Each path below is one point turned by a fixed rotation once a step. After each direction that follows a path, write how fast that rotation turns it, in deg/step (0 if it stays still).
Each turn is a multiple of 5 degrees from 10 to 175, or 0.
Each row of a path follows its step; steps can be skipped.
Rotation 1:
step 0: [-56  12 -46 -37 -21 -22  -9 -44 -14   3  30 -31 -34 -19  -5 -52  19  29
   3 -11  46  17   5  19 -27 -28  25 -27  34 -39  23 -46 -33 -30 -10  -7
 -10 -38  20  42  62 -19  -5 -13  13 -10 -22   9 -12 -14  21   1 -60  -2
  23  16   3  37   0  -7   4]
step 1: [ 15  26 -11 -20 -50 -14 -57   5  49 -12  14 -31 -34  29   8 -66  -2 -10
 -35  10  33  -2   5 -70  16 -14   1  11 -29  -7  23 -12  46   2   9  22
  30  -2  20  -6  14 -26  31   7  -5  -6  83  24 -23 -25  -5   0  43  27
 -21 -27  20 -16  28  25   0]
step 2: [  7  64 -31 -36   1  12   6 -54 -22  -7  -5 -58  22 -10 -27  50 -13  -1
 -11  32  -9  -9  24  11   3  -4  -8   2  29   2 -11  29  25  -2 -49 -11
  52  16   2 -25  11  11 -19 -65 -63 -23  48 -36 -10 -32 -17  25  19 -21
  29  -9   1  24 -27  -7  -7]
step 3: [-15 -57 -29   7  11   1  44 -28 -40  13  -6 -23 -56 -25 -10  22 -19  24
  26  -4  23 -23 -17 -10 -12  22  -6 -28   6 -36  30 -47  31 -12  40  12
  -8  -9 -24  25 -53 -32  13  11 -12  16  56  30  -2 -26  -5 -29  25 -57
 -18  -9 -31  55 -26   1  22]
step 4: [ 31 -16 -37   1 -15  32  -4 -32  12  70  19  -8   5  35  11 -25 -16 -53
 -16  -7  -1  26  41   9 -56 -16 -34 -33 -15  26 -45 -19   4  32  29  29
  34  12 -19  57  19   7  -2   0  21  30  -4   8 -56   5 -19 -18   1  27
  33 -16  15  49  16 -26  -4]
step 5: [-45   4 -29 -65  13  -9  35  26 -41 -12  42 -63   5 -27 -16  -7  33  57
 -41   6  19  25  13   1 -39 -15 -13 -18  14  22  -1   0  49  -3  16 -21
  30  -3   4 -25  35  26  12  36  26 -24  -4 -12 -37   6  56  18  21  29
 -41 -20 -17  -3  15  12 -18]
step 6: [-28  -2 -15  38  17  -1  -5 -13  11  20  -6 -26  44  18 -15 -17 -17 -37
 -37 -20  11 -23  31 -59  -8   8  33 -38 -25   0  32  10  17  31   8 -10
  33  36  26 -35 -36 -12 -13 -43  17  35  37   9  32 -11  23  -3  48 -47
  13 -19 -64 -36  40  18 -29]
step 7: [-16  19 -18  16  29  -1 -15 -44 -27  -7 -14  10  -2  37 -32  25 -25  -9
  55 -14  -2 -43  33 -53 -44 -13 -20 -48  58  16  -2  -2   6  -7   1 -30
  -3   1 -10  55  33   1   4 -19 -55 -28 -36   9 -34 -12  28  25 -31 -24
 -15  -4 -10  18 -35 -25 -39]
step 8: [ 20 -14 -50 -47  26  37  17   6  14 -15  21  17 -21 -13 -12 -58 -22 -25
  11 -21  33  22  -1 -14  48  25  10   0 -21 -11 -13  28  47 -28  56  -8
 -12   7 -22  45 -15 -28 -16  20 -21   4  24  53   0  -3  60 -33 -29  31
 -21  13 -19  33  11  40 -17]
step 9: [ 26 -24 -38 -41 -34  39  -9 -29  28  28  55 -19  18 -17   9 -48  -5   8
  -4  19 -22 -24   1 -20 -16   0  15   5 -10  35 -30  22 -38  13 -49 -53
  16  -6  13  22  34   2 -14 -37  42  35  42 -52  -1   3  19  47  -5 -16
   7 -20  29  24  11  13 -49]
step 11: [ 23  78 -28  -1   0   0 -64 -28  -1  42 -23  -3   3   4  -5 -29  -6 -11
  17 -44 -36  -8  19 -12 -35 -16  25 -35 -22 -22  -5  -5  21 -55   7  24
 -10   6   5  -2  14 -34 -18  -9   3  10  47  18  16 -42 -21 -60   1 -12
  68 -35 -42  15 -11   4 -18]
[ -1   3   0  -3   9  11   0  16  -1  -4   4  -2 -16 -13  -3   2   5  -5
   0  -3   6 -12  -4   2   6   3   2  -3  -3  -5   0  -8  -8  14  -8 -13
  16   8   9  -8 -19   3   1  -9   0   3  -5 -10  10  -6   3  10   7   2
   4 -10   0   2  -9 -16  -7]
100
[ 10   1 -12   7  -9  -1   4   0  11   0   3   0  -3 -11  -1  -6  19  13
  -6   1  11  10  13  -7   5  -5  -9  -3 -15   5  10  -9 -12  11   0  -5
   4  -3  -9 -14  18  -3   4   4   7  -4  -5 -11  -2  -2   6   2   0  -1
   5   6  -2  -9   4   4   1]
80
[ -5   2  -5   8  -2   1   8   6  -3   9  -5   4   7  -5   6   1  11   2
 -11  -4   3   7   4  -2  -2  -6   0 -11   8  -1   0   9   2 -14  -1  -2
   9  -1 -11   8 -10  -3  22  -6   2   4  10   0   1 -11  -6   6   1   5
   5  -8  15  -6 -14   2  24]
35
[ -6  -9   0   9   6   3   2  -1   8   2  -5  -2  -4   2  23  -9  13   3
 -14  -3 -15  -3  -5   0   6   2   7  -3  -9  -7   5   3  -9  -8  10  -7
   6  -5  10  -2  -8  -8  -7   2   6 -15   8   9  -7  -9  -5 -11   1  -5
  -3   1  -8   8  -6   7 -14]
140
[  6   1  -3   7  -2  -4 -10  -1  -1  -4   2   2  19  -5  -3 -15  -3 -15
   9   2  -6  -2  -1 -14  -5   1  -2  15 -13   3   3 -13   6   1  10  -7
   1   7  -5   3  -8  -4   4  -7  14   9   0 -10   8  -4 -16 -14   9   2
  -3  -8   7   0  -3   7  -4]
145
[  6   3  12   5  -2   1   9  11  -7 -13   6 -16  -5  -6  13  -3  -4  11
  22   6   9   1   1  -7   1   8  -4  -8  14  -8   9  -1  11   2   5 -10
   0  -8  -3   4  -6  -6   8  11  11  -5   2   4  -3   0  -7   1   1   3
  -9  12   2  -7   7  -1  -3]
155
